Named turns come first, each shown by rows before and after it. Which turns, in which order, take the first row of each pair that follows to the second? Write the first one first, as in the answered first pair.
turn mugu:
[ 50 -31   1  24   3  -7 -45 -41  29   3  32  19 -24 -40 -23 -31  -7  26
 -21  -3 -20  14   4  -2  24 -24  43  48   6  -4  -2 -37  41 -24  13  19
  -4 -18   1 -13 -50  23 -23  16 -71  63] |-> [ 71 -15  -3  17  -2 -16 -23  -5  22  -3  29  17  -8 -53 -19  10 -13  45
 -14 -15 -14  -5  -8 -39   9  10  60  25  29 -27   6 -61  31   7   1  11
 -38  11   9  -9 -52  38 -16  30 -43  35]
[-15  10  -5 -28  -2 -28 -31 -22  18 -18 -31 -28 -10  -1  16  30   0   7
 -23   1  23 -36 -15  18  51  -4  -6  33  23  -5   8  13  27  -6  17 -27
  20  17 -27  14   9  10  47 -37  -2 -12] |-> [ -5  16  -4 -25   2 -25 -27  -6  14 -21 -35 -36   8  -4  23  53  -4  16
 -10 -11  36 -50 -28  -9  33  12  -4  20  15  -9   3   5  20   7   7 -34
  -6  29  -8  19  12  23  49 -31  13 -25]
[-24 -10  13  -8  10  -2  32   5   0  26 -21  14 -15   1 -25 -54 -21  -5
 -31  -5 -24 -22  36  -1  14 -14  23 -41 -25  11 -39  19  27  -5 -53  -9
 -10  23 -37   2  26   1 -41  28  -3  23] |-> [-20   1  14 -10  11  -4  42  17   5   8 -25  19 -17  -1 -28 -43 -18   2
 -36   1 -21 -15  41 -13  18  -6  35 -43  -6   0 -37  12  42   6 -43  -9
 -22  27 -42  -1  18   8 -35  31   8  15]
[  5  15  12   1   7  -3   0  -2  31  -2  31   9  -3  22  -4 -34  -7  -9
  -8   9 -25   1  10  15  17   5 -13 -30  12 -16  14  41  44 -12  -5 -36
  -9 -14   0 -20  -4   1 -10  -8  45   4] |-> [ 12  21  16   3   4   1   6  16  15   2  23   6   5  24   1 -11 -11  -6
   5   2 -29  -7  -1 -10  -2  11 -11 -40  17 -20  13  31  28  -5 -12 -37
 -28   5  27 -23   1   3   4   0  46  -3]
turn muza:
[ 15 -48 -17   9 -11 -10  -1  -9  51 -10  39  28 -66  -5 -16  -8  -8  41
   9 -13 -22 -11 -13  13  16 -10 -27   0  67 -20  17 -23 -21  -6  11  26
  15 -11 -42   0  14   3  39   2 -18  29] |-> [ 12 -48 -16  10  -2   2  -2  -8  49   7  43  22 -65 -17 -31 -18 -26  44
  16  -6 -45   6  -9  26   3 -22 -13 -13  53 -29 -16 -20 -12  -5  -6  34
  15 -14 -39 -11  22   5  16   9   0  19]
[ 14  -4  37  -8  10  -2 -29  36  34  24  -6 -17 -21 -15 -18 -11 -20  13
 -27  44 -34  24 -23  34  30  10  21 -78  47 -68 -40  41  40  51   9   6
 -30  22  25 -41   6  -1  12  13  64 -34] |-> [-13  21  28  11  14 -40 -33  20  63  -7 -16 -10  -9  17  16  -7  14 -22
 -25  42 -14  16 -36  41  72  13  -3 -26  39 -36  29  56  43  31  45  -8
  -5  30 -10 -25 -17 -21  79 -22  47 -26]
[ -6  -1  24  -7  -2  -2 -28   2 -16   3 -16  24 -13   8  -9 -43 -14  25
  20  34  11 -17   1  -7 -23  14 -24  -3   7  -4 -15 -10  -1  -8  -2 -17
 -16  16  14 -12  31 -24  -8   7  65 -15] |-> [-20   3  21  -5   3 -17 -25 -10   2  -4 -19  28  -8  18   4 -48  -4  14
  18  39  10 -17  -6  -4  -5  10 -31  14  -8   3   6  -4   4 -14  11 -13
  -4  12  -2 -19  25 -31  13  -9  60 -13]
turn Sasad:
[-10  -4   8  -3  -1 -13  -1 -15  23  -7   9  15 -33 -37 -17 -38 -26  12
 -37  19   2  23  16  24  25   6  11   5  43  -3 -15   6  13   7   4   5
  19 -16 -24  -5  -6 -14 -30  18 -16  -1] |-> [ 16  13   0 -10 -18 -22  13  23  14 -29  -2  11   3 -28   3  22  -4  28
 -29   5  18  -6   2 -30  10  35   9  -8  44  -9  22 -15   3  42   6 -12
 -22  12   0   2 -20   4   7  15  15 -21]
[ -7 -23  12  21  17  13 -20 -52 -24  28   0  11 -16  26 -22 -40  -6 -31
   7 -13 -16  30  22  37  13 -17 -17   7 -40  27 -40  19  10 -29 -20   7
  25  -2  -7   7   7  -8 -24 -13 -20  20] |-> [ 11  -3  -2  15   5 -30  -3 -29  26 -21   7  54 -17   1 -12 -12  21 -18
 -30  -2  13  32  16   3  63  22 -12  32  37  34   7 -18  11   5   8   5
  19   5 -35   6 -24 -15  -3 -22 -30  15]
[-33 -28 -59  34 -12 -29  -1  33  19 -24  39  22  19  -4  -3  47  20 -51
  14  32  26   7  27 -10 -36 -12  16 -27 -30  58 -26   6  -2 -38 -17  43
  16   8  23  33  10  12   3 -25 -15  21] |-> [-31 -27 -64  27  -7 -30  -6  27  29 -27  35  27   8  -3  -2  38  19 -49
  -4  37  26  17  29   0 -25  -4  19 -19 -16  62 -26   6   4 -37 -11  44
  19  -3   7  26   2  10   2 -23 -19  20]
[ -9   1  -8   7   3  -1 -12 -20  16   0   0  12 -25  19 -12 -22  12 -15
 -21  -4 -12  12   9  20  -1 -16   2  21  -2   6   0   7   0 -20  18   0
  32 -26 -13 -11  -3 -25  -5  -1 -21  12] |-> [  2  14  -9   0  -1 -19   4   7  24 -18  -6  14 -16  10   8  20  27  -6
 -28  -6  -1 -13  -6 -15   7  22  -3  23  20   9  31 -15   1  10  23 -18
  11   1 -14  -8 -14 -20  29  -4  -5  -5]
turn bige:
[ -4  32  26 -20  -4 -13  16   8  43 -39   5  29 -31 -12 -13 -13   2  15
 -39  18  -4  18 -11  -6  42  24  17  20  60 -10  21  -2  22  25   9 -14
   4  -2 -36 -11 -20 -21  -2  10  17 -14] |-> [ -9  -2  -1  -8  -9 -17   4  -8  34 -30   3  40 -46 -24 -16 -15  14  10
 -32  14  26  26   0  -8  44  17  19  52  68   0   2 -19  10   8   8   2
  16 -20 -39  -9 -11 -23 -20  14 -17  -2]
[ 18  -5  -8  -9  -9  13  12  30 -13  23  -4   3  35   0 -12  36 -13  20
  30 -22  15  -4 -16 -47 -40   2   3 -37 -23 -12 -15 -34  -7  17 -15  11
 -24  13  37 -15  10  14  -8  -1  16  -9] |-> [ 19  -8  -8  -3 -11   9   7  29 -15  18 -11   4  27  -4  -7  43  -6  22
  29 -21  22  -5 -14 -46 -39   9   0 -30 -15 -10 -10 -40  -8  20 -11  18
 -23   4  30  -9  10   8  -2   1  23  -9]
[ 16  17  14  -9  -6  -1  11  24  -8  -6   3 -14   3   7   1   3 -16  28
   1  14 -35   0 -11  -8  10  15  11 -40 -10 -20  -7  11  28  29  -3 -22
 -21  20   5   2 -17   6  -9  -6  34 -23] |-> [ 24  21   4 -15  -6 -14   8  29  10 -24   1   5 -13 -10  -6  24  -6  23
  -7  13 -10   2 -17 -19  12  33  11 -19  26 -13  15  -3  17  37   0 -14
 -21  19  -2  -1 -25   1  -6  -5  17 -12]
[-17 -36  -6  13  14  16 -39 -34 -22  18  -7  -5   6  -9  17   5  10 -25
  13 -19  35   2  -3 -12 -38 -23 -12  17 -35  27 -16 -11 -34  -5  -8  23
  10  -2  16   4  26   9  -5  -4 -49  14] |-> [-16 -16   4  13  25  17 -31 -33 -24  29  -5 -31  21  11  21  -9  -7 -23
  17 -19   9  -5  -9  -5 -43 -25  -2 -12 -63   9 -23  15 -12 -15 -16  12
   5   2  25   2  26  12   3 -11 -13   0]
turn sig:
[ 29  30 -25 -11 -25 -59  23  31  11 -55 -77  -3   8  36  40  28  45  35
   1  -9  15  19  -3 -55 -34 -20 -44 -12  17 -28  34  38   6  36  10 -16
  10  -6  34   8 -19  31  51  12  55 -11] |-> [ 22 -61 -54  -3 -29 -30 -15 -16  -3 -13 -71  17 -33  -3  16  -6  43  12
  10 -20  45  51  22 -27 -63 -52 -51  25  21   3 -15  21 -27   1  -7  21
  50 -42  39  -5  20  24 -14  35 -39  26]
[ 19  31 -20 -12 -15 -21  56  14   3  -8   9 -19 -17  10 -16 -11 -17  -6
  29  23   3 -18  -3  18  39  -7   5 -43  58   5  -4  -3  24   8  -6 -21
 -21  -3  -1 -19 -36  -1  13  -2  23 -21] |-> [ 14  10 -39   1 -25 -17  36 -16  11  -4  13  -8 -25   3  -6 -14   6 -25
  27  17  39  -8  13  25  48 -21 -15   9  64  38   5  -2   3 -25  -6 -11
   6 -13 -12 -11 -29  -9  18 -13 -33  -5]
[  6 -13 -29   5 -14  22 -14   2 -27   0  -6  -3  14  -4   8  13  -4   3
  10 -15  19 -10  11 -20 -33  -6 -10  -4 -15  19   3  -7 -21  -6 -10   6
 -11   9  18  -5   4   1   4  -4 -22   9] |-> [  8  -1 -14   0 -12  24   0  17 -22  -6  -2  -8  21  -3   4  23 -14  10
   9 -12   6 -11   9 -23 -30   4   1 -20 -17  12  -7  -7 -14   5  -7   5
 -18  19  20 -11   4   6  11  -3   1   0]

Each pair is two turns apart.
[ -7  28  20  46  10 -10 -28   4 -26 -27  -2   9  14  28   0  35 -12 -28
  19  17   0 -53 -24  18  33  -1  11   2  -5 -40  42 -54 -25  -6  48 -20
 -22  19  11  10 -28  13  26 -14  18  10] |-> [ -8  -1  34  36  19  22 -45  -5 -40  13  -2   3  -6   9 -41   2 -56 -14
  23  30 -16 -30  -5  40  18 -21  35 -28  -8 -50 -25 -48  -9 -15  26   3
 -16  -2  27  -1  -7   6 -42  15  22  15]	muza Sasad
[ 10  17  40 -17  11  14  11  27  -2  12   2 -19   4  10 -11 -10 -20  16
 -13  14 -24 -21   2  12  -7   4  37 -40 -21 -30 -31  11  15   2 -24  -4
 -40  18  11  10 -10   4 -21   1  43 -10] |-> [ -9   8  32 -18  16  -4   5  -2  29  -9   7  14 -23 -10 -16 -44  -6   5
 -30  24 -17   6  18  35  36  -2  31   6  18  -5 -15   7  35 -13   2   2
   5 -11 -32   6 -11 -17 -32  -4   9   5]	mugu Sasad
[ -4   6  -1  12  42 -10 -10 -32   6  31  13 -27 -43  30   3 -80 -13 -17
 -36  -2 -42 -27  20  32  26 -37 -11  29 -13 -21   4  56 -15   4  26 -10
  12 -17 -21 -29  25 -21  10 -18  -5 -19] |-> [ 22 -17  -8  -2  27  -6  -8 -24  12  31  17   8 -70  -3 -15 -63 -19   3
 -51   1 -23 -18  31  14  27 -13   1  37  42 -21 -13  24 -21  19  25   2
   1 -14 -19 -40  24 -29 -23  12 -34 -21]	Sasad sig
[ -3   9   7   1 -10  21 -10  -8  -5  44  -8 -25   0  20  -8  -3 -12  13
  19 -34 -15   1  -3  15  -1 -19  10  -4 -46  21 -18  19 -28 -51  -9 -12
 -19  -1  -3  -5  26   7  -5 -16 -24 -21] |-> [  8  28  -9  -7 -18 -16   4   7  32  10  -5   8  -1   4   0  32  13  19
 -11 -21   8   3 -11 -18  44  24   8  20  23  27  24 -14 -22 -28   8 -20
 -19  11 -22   1  -3  -3  20 -17 -27 -21]	Sasad Sasad
[ 22  17  22  -9  18   1  22  28  -3  -9 -17   7  -4 -14  -4  12 -33  36
   7   1 -21  -7 -16 -21  19  15   9 -19  19 -35 -28   1  17  23  -2 -17
 -29  11   2 -16 -13  10  -7  11  18 -39] |-> [  1  26  19  -3  24 -14  15  -5  11 -33 -18  -2   9  18  14  -7  -7   2
   4   5 -14  -3 -14   7  37  -7  -7  23 -15 -18  13  20  20 -17  24 -27
   7   7 -22  -6 -13   3  32 -24  10 -25]	Sasad muza
[-19  45  21  31  -9  35 -16 -28 -60  15  -9 -36  19   5  -8 -57 -12  10
  25  37 -49  20  32  38 -15 -22  26 -23 -24  12 -75   5 -44 -36  -6   9
  -1   5 -11  -1  78 -33 -30  18  46  27] |-> [ 14  77  36  10 -17  17   9  22 -30 -21 -12 -13  16 -19 -14 -16 -21  44
   2  46 -49   6  12   0  13  22  46 -45  49 -19 -54 -34 -21  28  -3   5
 -31  22 -13  -6  51 -33 -31  33  86  -8]	mugu mugu
[ -6 -33  11   6   8  13 -23 -32 -19  33  26 -11 -22 -17 -22 -46 -25  23
  23  15 -17  35  36  27 -17  -4  22 -20 -21 -19 -54  16 -23 -11 -46  21
   5 -31   1 -27  11  24 -53  35 -25   8] |-> [ 17  21  24 -18  -5 -49  14   9  29 -43  14  21 -23 -29  -4   1   4  43
 -17  23   0  26  13  -6  50  66  29  -9  66 -35  21 -11   1  43  -3  -4
 -21 -16 -32 -24 -33  14  -4  28   4 -23]	Sasad sig
[ 34   5  14  -6 -12  13  28  17  29  -6 -12  -6 -26 -11  -8  19 -25  31
 -32 -11 -37   2   3 -29  -9  32   7 -43  58  -3 -10 -11  13  37   6 -15
 -37  26  -1 -15 -19   8  -4  29  23 -13] |-> [ 24  -3 -20  -2 -22 -12  20   8  41 -18 -15  21 -21  -5  -2  32   8  15
 -29 -13  -4   3   3 -45  19  35 -17  12  69  28  20 -32  -4  27  23 -18
 -21  22 -17  -4 -23  -2  23  16 -15  -4]	bige sig
[  8  -7   0  21  10 -10   0 -18  -5  23  21 -45  16 -23 -13   0  -9   8
  21 -15  12 -13 -38 -18 -28 -15  15 -50  30 -13 -18  20  15  24   6  14
  -8   9  24  -3 -10  23 -25  39  19  -3] |-> [ -6  11   7  26  15 -27   4 -23  -1   2  17 -50  20   7   7   7  16 -10
  19 -14   5 -11 -43 -18  -3 -15   1 -39   8  -6  16  34  22  13  32 -10
   1  14   9   9 -19  20  20  -2  34  -7]	mugu sig
[  3   2  11  34 -15 -24 -14 -12  19 -26 -29 -15   4 -24  -8 -57  38   2
  -2  48  -7  42   5  40  24   4  -9  39  15 -14  24  25  25 -16  25  -9
  -2  -7 -15 -42  16   3 -13 -23   1  -6] |-> [ 19 -24 -15  33 -27 -27 -14  -1  13 -16 -27   2   2 -44  -2 -22  55  12
   7  28  25  31   5  -1   2  15 -15  54  39   1  24 -10   3  -1  18   8
 -10  -1   5 -47  25   5 -10  -8 -28 -11]	mugu sig
[-30   7  39   2 -10  19  53 -36  33  68  34 -44 -21  -2 -13 -58 -36  -2
 -19  10 -26   5  18  29 -42 -21  37  -1 -25   4 -51 -19  33  -1 -22  49
  -6 -26   5 -29  18  20 -17  19   1  23] |-> [-52  -4  12  15 -18   8  35 -59  33  58  30 -24 -18  13  -3 -58  -5 -24
  -9   0  11   5  27  31 -26 -35  19  55 -27  41 -15 -14  13 -29  -2  47
  25 -28  -5 -12  17   7  12  -1 -43  39]	sig sig
[-54  32  45 -19   3  -9 -14   8 -14 -27 -27 -39 -41  14 -31 -14  15 -23
 -25  29 -75 -21 -26   2  26 -18   8  -7  13 -23 -20  30  34  14   0  -5
  -3 -12  14  11   5  -9 -22  -5  56 -10] |-> [-50   8  28  -6   6   6 -28  -5 -16 -14 -27 -31 -62   2 -44 -35   5 -31
 -11  23 -68   1 -16  13  19 -40   9  -3  20 -22 -41  24  22   7  -9  15
   9 -28   9   3  21  -7 -50   3  24   2]	sig sig
[ -7  -4  -1 -24  -5  -7   5   4   0  -2 -10   1   3  -4  16  25  18   1
  -4   6  23   1 -12 -22  28  27  -7  18  23   0  29  11  11  10   0 -14
 -22  17   2   2 -21 -21  34  -6  -3  -2] |-> [  3 -31  -6 -25  -4   8  -9   4 -14  21  -1  10   0 -30  -1  24   4   6
   5  -2  26   8  -5 -22   0  25   0   8  26   5  -1  -7  -4  10  -8   7
 -25   9  18   0  -7 -17   1  15 -28   2]	sig Sasad
